Small tables with named rows and columns. After each table, cells are looked up by row and column.

namevak:
|  | det | bavidos |
|---|---|---|
| geloza | 27025 | 29951 |
| sig | 25092 | -32177 |
| fos | 29038 | 57990 |
| nelaka | 21674 | -87475 |
| vep | 25706 | -5572 |

sig, bavidos: -32177
geloza, bavidos: 29951
fos, bavidos: 57990
vep, det: 25706
nelaka, bavidos: -87475
nelaka, det: 21674
sig, det: 25092
geloza, det: 27025
vep, bavidos: -5572
fos, det: 29038
Row with the largest det: fos

notika
           zur    pap    vos  bazuku  kunen   neno    pas   pava
dak      -41.9    0.5  -63.3   -69.9    2.0  -23.1    3.1  -24.5
kup      -59.5   -3.6   10.8   -60.6  -13.5  -14.9   18.0   19.1
pege     -52.2   -5.0   12.3   -34.1    0.9  -39.4   47.9   13.6
rur      -48.0   -6.7   17.9   -51.6  -40.9  -42.4   -8.5   30.0
pud      -41.4    0.6  -46.7    -8.4   -9.8  -88.3   -2.7  -50.4
rovuzot   15.8  -36.2  -15.5    -6.8   72.0  -46.1  -19.6  -32.4
suz      -46.3  -21.5   57.6   -46.5   -4.2   -3.7   14.2    1.2
zuzir    -43.1  -34.0   53.3   -20.2    0.7  -16.1   21.6  -57.8
nevekas  -39.5   -9.0   21.9    -9.6  -27.3  -96.2  -13.3  -13.9
gur      -45.2  -73.9   23.0     3.6  -24.6  -31.5   -0.2  -20.7

What is the pas of dak in notika?
3.1
What is the pas of suz in notika?
14.2
What is the neno of pud in notika?
-88.3
What is the neno of gur in notika?
-31.5
What is the pava of gur in notika?
-20.7
What is the pava of zuzir in notika?
-57.8
What is the pava of pege in notika?
13.6
What is the vos of suz in notika?
57.6
What is the neno of suz in notika?
-3.7
What is the zur of rovuzot in notika?
15.8
What is the bazuku of pege in notika?
-34.1
What is the vos of gur in notika?
23.0
What is the pap of rur in notika?
-6.7
What is the bazuku of rovuzot in notika?
-6.8
What is the pap of rovuzot in notika?
-36.2
What is the neno of dak in notika?
-23.1
What is the neno of rur in notika?
-42.4
What is the zur of suz in notika?
-46.3
What is the zur of nevekas in notika?
-39.5
What is the kunen of suz in notika?
-4.2

gute:
cols = soz, nakovel, sed
fab: [624, 672, 703]
topupev: [782, 693, 519]
kubolof: [763, 738, 218]
geriru: [750, 655, 556]
nov: [725, 790, 468]
sir: [743, 694, 473]
nafave: [547, 780, 969]
lalovoz: [614, 769, 455]
kufi: [585, 772, 211]

What is the sed of kufi in gute? 211
What is the sed of lalovoz in gute? 455
What is the nakovel of geriru in gute? 655
What is the nakovel of sir in gute? 694
What is the soz of fab in gute? 624
What is the sed of nafave in gute? 969
What is the soz of kubolof in gute? 763

Table duf
columns: seb, mil, zesila, legi, sokor, kar, mok, fasalab, zigos, sebib
zer: [145, 57, 163, 228, 127, 204, 106, 183, 186, 120]
dos: [199, 166, 113, 98, 212, 135, 185, 150, 109, 90]
neri: [144, 66, 154, 218, 125, 198, 113, 177, 176, 123]
luzuzaz: [213, 185, 48, 68, 200, 135, 240, 116, 51, 103]
pudedof: [150, 115, 168, 153, 161, 164, 124, 194, 163, 87]
vome: [81, 79, 230, 225, 90, 158, 40, 170, 234, 164]

zigos of luzuzaz: 51
fasalab of neri: 177
fasalab of luzuzaz: 116
seb of dos: 199
zesila of dos: 113
zesila of luzuzaz: 48
mok of vome: 40
legi of dos: 98
zigos of dos: 109
mil of neri: 66
seb of zer: 145
sokor of zer: 127
sebib of luzuzaz: 103
fasalab of vome: 170
sebib of dos: 90
legi of vome: 225
Row with the largest kar: zer

Table rafafe
|  | selosu | feg | bop | mafavok |
|---|---|---|---|---|
| rudo | 132 | 146 | 141 | 57 |
| tivev | 115 | 167 | 127 | 85 |
| genofar | 127 | 152 | 137 | 65 |
| zor | 228 | 106 | 225 | 125 |

genofar, mafavok -> 65
zor, bop -> 225
rudo, selosu -> 132
tivev, mafavok -> 85
tivev, feg -> 167
genofar, feg -> 152

Table sis
|  | ligofif | rof | zam | lan | nov | bogefid |
|---|---|---|---|---|---|---|
| tav | -6.31 | 4.49 | -6.29 | -5.94 | -6.44 | 6.51 |
| bunosog | 0.13 | -6.53 | -1.03 | 5.16 | 4.08 | -5.86 |
| ripapef | 6.48 | -1.20 | 4.90 | -0.56 | 1.90 | 5.38 |
| bolatak | -6.54 | -3.06 | -6.54 | -2.72 | -4.07 | 6.50 |

bunosog, bogefid: -5.86
bunosog, lan: 5.16
tav, zam: -6.29
bolatak, ligofif: -6.54
tav, ligofif: -6.31
bunosog, rof: -6.53
ripapef, ligofif: 6.48
bunosog, ligofif: 0.13
tav, lan: -5.94
bolatak, bogefid: 6.50
ripapef, rof: -1.20
Row with the largest zam: ripapef

